In the rows, zero is written as 128.
Named moves (each a turn or a mirror), then the moves between two rows, first move first; the first pair answered:
move J447:
[113 104 163  96 128 192 112 143 151 119 153  96 130 116 136]  ->  [109  93 159  99 117 182 123 125 160 109 176 117 119 113 127]
[143 131 147 137 118 112 130  99  94 137 156 138 135 130 124]  ->  [143 143 153 135 129 124 117 119  88 146 135 117 148 135 132]
[123 148  86 142 138 144 145 128 112 130 130 142 134 142 110]  ->  [121 148  87 140 141 146 142 131 112 130 125 140 136 143 109]
[125 113 157 138 116 156 165 116 140 119 128 156 107  90  83]  ->  [125 137 167 131 138 177 141 152 124 139  91 123 132  94  98]
move J193:
[117 114 147 143 120 133 118 123 159 132 145 142 111 123 128]  ->  [111 120 154 139 127 142 109 133 155 137 135 138 120 123 133]
[124 115 118 133 141 109 117 159 126 131 131 139 100 117 135]  ->  [122 116 123 131 142 110 114 168 125 135 127 135 101 117 136]
[147 130  74 136 141 101 134 125 116 142 115 146 111 152 114]  ->  [135 133  95 129 157 119 113 148 111 158  91 125 137 158 126]
[127 155 118 128 135 128 122 138 106 139  97  98 128 123 124]  ->  [134 148 101 133 122 108 141 116 108 124 118 118 102 119 114]
move J616:
[121 136 120 112  72 173 167 124  95 104 101 113 145 132 112]  ->  [121 136 120 109  71 171 166 124  93 104  98 111 147 133 113]
[176 180  85 123 101  93 157 107 140  96 153 135  43  97 106]  ->  [110  79 108 137  97  91 158  56 132 110 159 207 124 151  95]
[121 120 156 122 125 151 124 162 134 136 115 126 145 126 130]  ->  [149 158 128 123 118 138 134 161 131 125 115 120 110 113 127]
move J262:
[111  75 158 132 121 134 139 108 147 121 168 148 131 124 121]  ->  [104  76 173 129 133 152 122 131 139 139 142 129 161 134 130]
[127 118 100 127 136 103 128 106 112 133 104 153 157 156 120]  ->  [126 112  99 130 125 101 135  95 118 126 124 161 141 151 116]
[108 134 106 128 146 124 128 141 109 152 100 136 165 165 136]  ->  [123 141  82 129 143 106 138 124 106 142 112 148 144 163 128]
Then:
Each pair is 2 to 3 moves apart.
[102 122 160 141 147 135 130 119 119 161 100 132 182 142 113]  ->  [137 166 104 137 150 106 139 114 103 151  85 129 154 140 105]	J193 then J447 then J262
[120 112 164 138 133 145 124 149 138 136 142 129 116 109 155]  ->  [139 122 139 143 124 127 139 132 135 121 154 141  91 103 147]	J193 then J447 then J193
[134 123  89 132 121 114 107 114 106 131 101 124 137 127 112]  ->  [129 132 119 126 125 138  97 142 112 141  97 101 142 118 124]	J262 then J262 then J447
[100  76 182 127 133 180 111 145 135 139 152 119 167 133 139]  ->  [141  94  89 139 114 110 151  81 120  99 176 173 107 134 107]	J262 then J193
[112 147 133 105 160 148 100 117 126 122  89 130 197 146 140]  ->  [133 153  83 114 145 109 124  81 117 100 106 164 167 147 123]	J616 then J262 then J616
[106 122 179 103 133 142 128 146 132 131 147 134 142 124 128]  ->  [113 111 150 111 122 120 144 115 131 113 164 165 129 131 116]	J262 then J447
[151 148  86 129 105  88 149 106 136 113 142 142  72 105 121]  ->  [130 147  90 118 146 103 112 130  98 150  68 131 159 150 133]	J616 then J447 then J262
[114 117  90 152  95 104 137  85 122 115 172 158 116 119 108]  ->  [ 94 136 150 137 129 159  91 157 116 155 117  93 173 122 144]	J262 then J447
[160 161 104 110 134 122 123 173 134  98 124  68  91 109 128]  ->  [103  88 147 114 150 143  98 167 121 126  99  97 185 153 134]	J447 then J616 then J193
[131 152 142 110 131 143 138 136 119 148 107 104 137 127 133]  ->  [119 117 154 118 108 141 155 109 139 135 148 131 122 123 124]	J447 then J262
[166 138  73 128 120 108 146 121 120 108 137 126  84 119 137]  ->  [113  61 118 133 116 126 142 101 124 122 147 162 142 150 137]	J616 then J262
[174 185  66 121 152 108 119 123  98 119  80 128 105 138 135]  ->  [167 159  56 130 131  92 139  88 112 102 120 160  86 138 121]	J193 then J447
[120  77 166 111 127 158 126 133 116 156 129 103 178 107 114]  ->  [144 116 164 107 126 162 126 154 124 145 134  71 141  81 119]	J616 then J447 then J193
[155 182 126 116 129 132 114 175 130 131 106  81  86  88 148]  ->  [145 170 142 115 132 147 110 180 132 138 104  75 101  93 154]	J262 then J447 then J193
[107  96 134 129 122 116 151 110 133 121 146 177 156 122 129]  ->  [129 146 109 119 149 116 130 144 106 139  92 143 175 132 139]	J447 then J262
[137 160 119 125 133 137 125 146 120 129 119 100 123 106 141]  ->  [107  97 139 135 119 135 138 113 134 127 150 145 141 121 132]	J447 then J616 then J262
[116 134 154 118 112 169 124 130 154 101 190 115  80  74 142]  ->  [ 96  91 137 129 105 147 135  88 144  97 198 166 104 100 128]	J616 then J616
[161 173  96 122 116 107 138 144 140 115 149 117  85 109 127]  ->  [131 154 111 118 150 120 105 159 108 149  91 116 170 151 136]	J616 then J447
[ 99  86 145 127 132 132 135 102 134 125 153 156 151 142 133]  ->  [137 143  90 116 156 110 126 117 104 131 104 141 150 151 131]	J447 then J262 then J262
[114 127 135 120 158 132 102 150  95 161  75 114 195 151 123]  ->  [116  82 124 137 104 103 159  81 137 116 172 174 116 126  97]	J193 then J262
[ 64  66 196 111  99 168 131 161 145 149 172  78 132 114 130]  ->  [ 88  86 172 114  80 148 157 146 157 130 207  86  76  93 118]	J193 then J616
[144 121 150 128 104 143 149 116 154 109 168 136  95 102 129]  ->  [153 157 155 121 123 157 129 153 144 123 138  99 104  98 143]	J262 then J616 then J447
[ 92  74 136 134 132 124 135 115 134 136 126 176 150 142 120]  ->  [109  85 109 139 124 108 146 102 134 125 136 185 123 135 114]	J447 then J193
[133 139 111 116 148 131 123 152 112 153  79 109 160 150 148]  ->  [153 154  84 117 145 118 137 140 108 139  83 113 134 144 141]	J193 then J447
[121 162 140 141 153 139 112 167 132 122  94  90 140 134 138]  ->  [119 123 129 154 113 113 151 112 156  89 159 141  95 124 119]	J262 then J447 then J262
[118 126 132 123 140 139 113 141 123 147 117 122 154 127 134]  ->  [122 122 130 126 121 132 136 119 143 127 160 134 113 110 129]	J616 then J447 then J262
[154 132 105 133 102 107 158 109 154  94 175 148  64  98 117]  ->  [171 163  86 130 115 104 150 124 142  99 150 132  64  96 116]	J447 then J262 then J447
[107 104 131  84 138 132 130 142 134 134 131 104 156 169 178]  ->  [122 125 116  82 143 125 128 151 125 134 118  96 150 168 182]	J193 then J447
[145 163  97 112 123 120 124 119 110 117 102 110 122 149 163]  ->  [130 148 106 114 130 123 117 120 105 125  94 114 146 159 167]	J616 then J262 then J447
[149 158 145 125 114 100 101 143 103 122 122  82 121 120 146]  ->  [133 119 163 134  92 101 120 115 126 109 165 108 107 113 140]	J447 then J262
[ 89  99 175 135 135 171 109 133 139 134 133 125 156 123 138]  ->  [101  86 131 145 118 129 138  88 137 111 158 172 131 131 120]	J262 then J447
[101 126 119 133 126 107 127 108 141 127 132 159 151 149 115]  ->  [132 167 119 128 121 113 129 130 156 118 144 125 104 116 121]	J616 then J616 then J193
[114 123 154 121 140 152 113 138 139 141 111 109 147 125 141]  ->  [133 150 140 118 140 148 114 145 137 134 112  98 126 110 143]	J616 then J447 then J193
[131 100 131 120 132 132 143  85 151  95 166 131 104 122 116]  ->  [114 105 165 111 151 165 114 128 148 121 133  95 143 127 136]	J262 then J447
[144 122  68 163  93  75 187  77 120 125 138 161 150 128 115]  ->  [116  85 103 166  88  93 184  76 130 132 150 171 176 131 117]	J193 then J447
[ 78  99 189 136 109 166 121 133 170 128 145 106 155 102 145]  ->  [ 81  78 157 146  96 136 142  90 166 111 166 152 144 112 129]	J447 then J262 then J447
[101  91 120 140 121 105 127  87 125 111 157 184 148 135 103]  ->  [154 173  78 132 129  93 128 113 116 101 141 144  94 106 107]	J447 then J616 then J193
[101  85 149 135 128 139 118 110 123 134 144 141 160 147 123]  ->  [125 142 152 125 142 153 103 156 119 142 114  88 145 127 139]	J262 then J616
[ 92 104 167 124 141 174 103 145 129 155 105 118 184 135 146]  ->  [ 80  72 171 130 122 163 124 116 144 139 142 147 167 135 132]	J447 then J193
[167 188  92 128 174 120 120 146  99 134  68 125 151 151 133]  ->  [154 143  70 142 148  88 147  89 102 114 106 183 144 161 111]	J616 then J447
[122  93 119 114 167 138 145 123 133 151 103 132 165 169 142]  ->  [142 132 110 107 175 139 140 146 128 150  88 104 148 156 147]	J193 then J447 then J616
[114 110 111 140 126 118 143 108 121 127 139 156 146 146 127]  ->  [128 125  96 139 125 110 142 107 117 124 133 151 136 145 125]	J447 then J193
[126 174 104  94 142 128 141 155 115 145 102  88 172 103 142]  ->  [ 91 106 151 108 102 142 167 117 156 127 179 122 150  88 136]	J447 then J262 then J616
[117  90 138 143 115 119 145 102 119 129 138 164 143 141 124]  ->  [116 110 139 137 134 128 126 126 103 144  98 143 171 154 135]	J193 then J262
[169 189  90 126 132 114 119 129 122 113 132 103 106 122 132]  ->  [147 148 134 131 109 133 130 120 156 103 183 110  85 101 133]	J262 then J262
[ 77  62 132 135 136 145 140 161 108 146 149 127 161 126 113]  ->  [104  75  87 139 119 109 169 128 111 124 169 149 110 116  99]	J193 then J447 then J193
[147 149 104 135 115 125 137 125 143 113 151 126  70 106 127]  ->  [133 151 147 127 130 161 113 160 145 134 130  89  99 105 144]	J262 then J447
[ 81  90 195 131 129 173 107 151 148 154 137 102 166 104 137]  ->  [103  73 129 145  96 115 150  79 152 115 188 168 111 104 103]	J447 then J262 then J193
[ 74 100 188 135  95 156 112  76 164 161 143 160 139 135 151]  ->  [ 73 111 187 129 112 164  97  92 151 178 109 147 170 145 158]	J193 then J262
[141 175 134 115 149 144  86 169  79 165  69  77 147 141 150]  ->  [ 93  54 143 141 106 114 125  75 100 140 145 181 159 168 117]	J193 then J616 then J262
[122 101 123 136 113 102 135  81 101 121 145 165 137 144 117]  ->  [143 164 128 122 146 121 104 142  90 141  93 102 147 136 140]	J447 then J616
[ 92  61 142 140 115 129 129 107 127 128 142 171 164 161 112]  ->  [132 160 148 119 143 159 100 187 125 145  96  77 139 123 144]	J447 then J616
[129 122 120 127 143 138 105 146 103 130  90 126 158 133 144]  ->  [138 139 131 123 138 148 104 163 115 127  98 106 136 113 147]	J447 then J193 then J616
[112 149 149 122 113 176 115 145 151 129 112  95 114 119 158]  ->  [112 113 117 132  89 140 143  87 151 105 147 154  95 128 134]	J193 then J616
[ 96  70 118 135 131 123 130  76 131 128 131 193 165 152 112]  ->  [132 166 133 111 166 159  93 166 122 152  71  90 156 121 146]	J447 then J616
[119  97 205 160 141  91 135 117 103 149 123 117 191 165 159]  ->  [180 167 152 158 115  61 167 110 118 110 158  98  84 116 148]	J616 then J616 then J262
[100 129 200 141 119 170 135 170 156 168 114 107 131 105 150]  ->  [103 131 201 140 110 169 144 165 161 159 130 106 114  96 147]	J447 then J616 then J262
[ 95  71 142 147 134 110 114 115 128 141 132 143 169 151 101]  ->  [141 159 118 131 156 115  97 170 114 143  90  80 137 127 114]	J447 then J616 then J262
[151 112 117 127 101 130 119 127 128 120 158 147  81 100 103]  ->  [141 104 143 127 100 146 116 137 135 124 163 139  87  96 108]	J262 then J616
[133 132 187 107 152 173 116 151 126 117 104  92 135 106 139]  ->  [132 102 183 119 121 159 145 116 149  96 157 125  99  93 124]	J193 then J262
